Here is a table of points, one per row:
np.array([0.6, -0.2, -2.8, 2.4, 0.3, 0.9, 1.1, -1.6, -0.2, 0.5, -0.2, 1.2, 0.0, -0.8, -1.1, 3.0, -1.1, -0.1,
          0.4, -0.1, -0.2, 1.8, -0.3, 1.5])
np.array([0.0, 0.6, 0.6, -0.2, -0.4, 1.0, -0.2, -2.1, 0.3, 0.7, -1.1, -0.3, -0.6, -0.2, 1.3, 1.2, 1.2, 0.0,
          0.7, 0.4, -0.5, -0.8, 1.1, 0.3])
np.array([-0.7, 0.5, 0.0, -0.2, 1.3, -0.5, -0.4, -0.8, -0.8, -2.4, 0.0, 0.4, 0.9, -0.3, 0.8, -0.2, -0.1, 0.5,
          0.3, -0.2, -0.4, 0.1, -1.0, -0.1])
np.array([-0.7, -1.0, -0.4, -0.1, 1.2, -0.7, 0.1, -0.7, -1.5, -0.4, 0.0, 0.1, 0.4, 0.2, 2.2, 0.4, 0.0, -1.6,
          -0.1, 0.7, -1.0, 1.7, 0.9, -1.6])
np.array([-1.3, 0.0, -1.2, 0.1, -0.3, -1.3, -0.1, 1.0, 1.4, -0.1, -0.6, 1.1, -0.5, 0.4, -0.7, 0.6, 0.9, 2.7,
          -0.7, 0.9, 1.9, 0.4, 0.5, -1.2])
np.array([1.2, 0.7, 1.3, -0.1, -0.3, 0.7, 0.2, -0.4, 0.2, -0.5, -1.8, -0.6, 0.4, -0.4, 0.2, 0.8, 0.6, 0.3,
          -0.6, -1.0, 0.1, -0.2, 0.4, 0.8])
np.array([0.0, -1.3, 0.0, 2.2, -1.6, -0.8, -0.5, 0.2, 0.7, -0.8, -1.0, 0.5, -0.7, -1.3, 0.6, -0.8, -0.2, -1.7,
          -0.2, -0.7, 1.0, -0.2, 1.0, 1.1])
np.array([0.4, -0.1, -0.2, 0.0, 0.1, -0.3, -1.0, 0.4, -0.6, 0.9, 0.4, -1.0, -0.1, -0.3, 0.8, -1.5, 2.1, 0.2,
          -2.9, 1.0, -0.2, 0.1, 0.4, 1.4])
np.array([-2.3, -0.7, -0.3, -0.3, -0.9, -1.5, -0.6, -0.4, 0.6, 1.2, -0.6, -0.7, -0.1, -1.6, -1.3, -0.6, -0.9, 0.0,
          0.6, 0.6, -1.3, -0.5, 0.1, -0.4])
np.array([-0.1, -0.1, -0.8, 1.0, -0.6, -1.4, 1.3, 0.8, -0.2, 0.1, -1.1, -0.2, 1.3, 1.0, -1.5, -0.5, 1.2, 0.0,
          1.1, -0.1, -0.6, -0.5, -0.7, -0.7])
np.array([-1.5, -0.6, -0.2, -1.3, 0.7, 0.0, -1.2, -0.1, -0.2, -1.0, 0.1, -0.9, -0.5, 1.9, -0.7, 1.1, -0.3, -1.4,
          0.6, -0.4, -0.1, -0.2, -0.7, 0.9])
np.array([-0.6, 0.4, 0.5, -0.9, 0.9, -0.5, -0.2, -1.2, -1.0, 1.4, 0.7, 0.1, 0.1, -0.3, -1.0, 0.1, 0.0, 1.2,
          0.9, -0.4, 0.2, -1.3, 1.1, -0.2])
np.array([0.4, -0.5, 0.0, 0.3, -0.6, 0.6, 0.1, -0.1, 0.0, -0.9, 0.7, 0.8, 0.3, -0.7, -1.5, -0.7, 1.2, 0.7,
          -1.0, -1.2, -0.8, 0.5, 0.1, -1.1])
np.array([1.8, 0.4, -0.2, -0.3, 1.8, 0.3, -1.7, 0.1, 1.6, 0.4, -0.2, 0.3, 0.4, -2.1, -0.1, 0.7, 0.9, -0.3,
          0.9, -0.8, -0.4, -0.4, -1.1, 0.3])
np.array([0.0, 1.3, -1.4, 0.0, -0.7, 1.3, 0.1, 0.6, 0.9, -2.4, -0.1, -0.2, -0.5, -0.1, 0.4, -1.1, -0.1, -0.2,
          -1.0, -0.1, -0.2, -0.2, 0.8, 0.7])
np.array([0.7, -0.5, 0.1, 1.1, -0.5, -1.2, 1.3, 1.0, 0.7, 1.0, 0.7, 0.0, 0.7, 0.3, 0.0, -0.1, 1.0, -0.3,
          -0.1, 0.3, -0.2, -1.5, 0.9, -0.5])
np.array([0.7, -0.2, 0.8, 0.9, -0.6, 1.6, 0.3, 0.0, 0.0, 1.0, 0.2, 0.1, 1.3, 1.0, -0.4, -0.1, -0.3, 1.0,
          1.6, -0.6, 1.2, 0.2, 2.0, -0.9])
np.array([0.3, 0.2, -0.3, -0.6, -0.7, -0.3, -1.2, -1.1, -0.1, -0.2, 2.4, -0.3, 1.0, 0.7, -0.1, 0.7, -1.1, 0.8,
          -0.5, 0.0, -1.1, -0.9, 3.0, 0.2])
np.array([-0.8, 1.5, 0.7, 1.5, -0.1, -0.7, -0.1, 0.1, -0.7, 2.5, 2.0, -0.8, -3.6, 1.3, 2.4, -1.2, -1.2, 1.4,
          0.2, -4.0, 0.5, 2.1, -2.6, -1.1])
np.array([2.2, -2.1, -0.8, 2.4, -0.6, 0.5, 1.0, -1.7, 0.7, 0.8, 0.4, 2.0, -1.4, 0.2, 1.5, 0.8, -1.6, 1.4,
          0.1, 2.2, -3.4, -0.7, -2.5, 0.2])
np.array([0.1, 0.6, 0.4, -0.1, 2.1, -1.3, 2.2, 0.0, 0.0, -0.3, -0.6, -0.1, 0.0, 1.8, -0.4, -0.9, -0.2, -0.8,
          -0.2, -0.9, -0.5, 0.5, 1.2, 2.1])
np.array([0.7, 0.3, 0.7, 2.1, 1.5, -0.8, 0.1, 0.5, -0.1, -1.9, 0.9, -0.6, -1.4, -1.4, -1.2, -0.3, 0.8, 0.3,
          1.3, 0.8, -1.4, 0.4, -0.2, 0.0])
np.array([-2.1, 1.0, 1.1, -0.3, -1.6, 0.2, 0.3, -0.8, -0.4, 0.2, -0.4, 1.2, 0.1, -1.0, -0.6, -0.7, 1.5, 0.8,
          0.0, 1.5, -0.1, 0.6, 0.8, 0.1])
np.array([-0.3, 0.3, 0.0, 0.0, -1.2, 0.0, 0.5, -0.7, -1.0, 0.9, 0.1, 0.5, 0.2, 0.2, 0.3, 0.2, 1.2, -1.8,
          1.0, -1.9, 0.0, -2.4, -1.5, 0.7])
np.array([-0.6, 1.0, 0.0, 0.2, -0.2, 0.6, 1.2, 0.1, 0.8, -0.1, 1.8, 0.5, -2.1, 1.8, 1.3, 0.6, -0.8, -2.2,
          -0.3, 0.8, 1.3, -0.5, 0.1, -0.9])
np.array([-1.0, -0.4, 1.0, 0.1, -0.1, 1.4, 0.1, 1.6, 0.6, 0.5, 1.1, 0.4, 2.7, -0.2, -0.2, -0.5, 1.3, -0.4,
          0.2, 0.3, -0.8, 1.0, -1.3, -0.7])
np.array([0.4, 2.4, 1.2, -1.0, 0.0, 0.2, 1.2, 0.7, 0.2, 1.4, 0.9, 0.6, -0.5, 0.7, -0.7, 1.0, -2.0, -2.0,
          -1.1, 0.4, 0.4, 1.6, -0.5, -0.8])
np.array([0.6, -1.2, 1.9, 1.4, -0.1, 0.3, -0.7, -0.8, 1.1, -0.3, -1.0, 0.9, -1.0, 1.1, -0.7, 1.3, -0.5, 0.4,
          -0.8, 0.9, -0.2, 0.6, -1.3, 1.3])
np.array([1.1, -0.6, -2.1, -1.1, 0.1, 0.1, 0.8, -0.4, 0.2, 0.7, -1.1, -0.1, -0.3, 0.4, 1.4, 0.0, -1.2, -1.3,
          -0.3, 0.7, 1.5, -0.6, 0.4, -1.9])
np.array([0.9, 0.5, 0.2, 0.7, -0.8, 0.8, 0.2, -0.5, -1.6, -1.8, 0.8, -1.5, -0.4, -0.9, -1.2, -0.6, 0.4, 0.1,
          0.5, 0.7, 0.3, -0.5, -0.8, 0.0])
np.array([1.0, 1.3, 0.1, -2.1, -1.4, -2.9, 0.5, -1.3, 1.3, -0.3, 1.6, -0.6, 0.4, 0.4, 1.9, -1.1, -1.7, 0.0,
          1.0, -1.1, 1.2, 2.7, -1.9, 0.4])
Along one direction, these points spread out more than along any other. Take the direction at right angles to it along which they spread out most. Go by this last direction. Where along it does each point below lie, from 0 to 99? 50 is the average, and the first point above lies past it. One standard deviation of the points above along it is 16.
np.array([-2.3, 0.6, 0.5, 0.6, 1.2, 0.5, 2.0, -0.7, 0.5, 0.8, -1.8, 0.3, 0.8, -1.2, 1.3, 0.1, -0.7, 0.1,
          -0.6, -0.4, 0.4, -1.6, 0.1, -0.6]) 45
np.array([-1.1, 0.9, -0.4, 0.7, -1.3, 1.0, 0.0, 1.9, 1.2, -0.6, 0.5, -1.8, 1.0, 0.9, 1.3, 0.6, 1.8, 1.3,
          0.0, 0.2, -0.2, 0.5, 0.6, 0.8]) 35
np.array([1.3, -2.7, 0.7, -0.3, -0.6, 0.7, 0.1, -0.2, -0.1, 0.1, -1.7, -2.1, -1.5, 0.8, -0.2, 2.0, 0.0, 0.1,
          0.6, 0.7, 1.1, 0.0, 0.9, 0.6]) 58
np.array([-0.7, -0.5, -0.2, 0.9, -0.1, 1.2, -0.4, 2.5, 0.3, -0.7, 0.0, 0.6, 0.9, 0.4, 0.0, -1.6, -0.7, 0.9,
          1.6, 0.2, 1.4, 0.0, 1.2, 2.6]) 39
np.array([0.9, -0.4, 0.0, -0.1, 1.2, 1.4, -1.3, -0.8, 0.3, 0.7, -0.7, 0.0, 0.7, 0.9, -1.5, -2.3, 0.5, 1.5,
          0.8, 0.2, 0.7, 1.0, -0.2, -0.8]) 43
np.array([-0.7, -1.9, 0.1, 0.9, -0.1, -0.4, -0.5, -0.6, -0.4, -0.4, 0.8, -1.1, 2.0, 0.4, -0.5, 0.3, -0.2, 0.3,
          -1.5, 0.0, 0.8, 0.8, -0.5, 0.1]) 46
np.array([-0.2, -0.2, -0.3, -1.1, 0.9, 1.3, 0.1, 0.6, 0.0, -0.3, 0.3, -1.5, 1.6, -1.0, -0.5, -1.0, -0.4, 0.0,
          -1.1, 0.5, 0.1, -1.7, 0.1, -1.0]) 32
np.array([0.2, 0.7, -0.2, -0.1, 0.4, -0.6, -1.0, 1.2, -3.3, -0.7, -0.4, 1.4, -1.0, 0.1, 1.1, -0.3, 0.8, -0.1,
          1.7, 1.0, 1.2, 0.1, 0.0, -0.2]) 42
np.array([-1.0, -1.0, 1.2, -0.5, -0.4, -0.3, 0.5, 0.4, -0.6, -1.5, 0.3, 1.5, -0.2, -0.6, 0.4, 0.2, 0.6, 0.3,
          -0.9, -2.0, 0.0, 0.2, 0.4, -0.1]) 40
np.array([-1.1, -2.1, 0.3, -1.8, 0.8, 0.9, 1.4, 1.1, -0.5, -0.3, 0.2, 1.5, -1.4, -0.1, 0.0, 0.1, 1.0, -0.2,
          -0.4, -1.0, -0.2, 0.7, 0.7, 1.4]) 44
np.array([0.9, 0.9, 0.3, -0.2, -1.6, -0.7, -0.8, 2.1, -1.1, -0.4, -0.9, 0.2, 1.4, 1.0, -0.8, 0.2, -1.6, -0.1,
          -0.8, 0.2, -1.1, -1.1, 0.9, 0.5]) 39
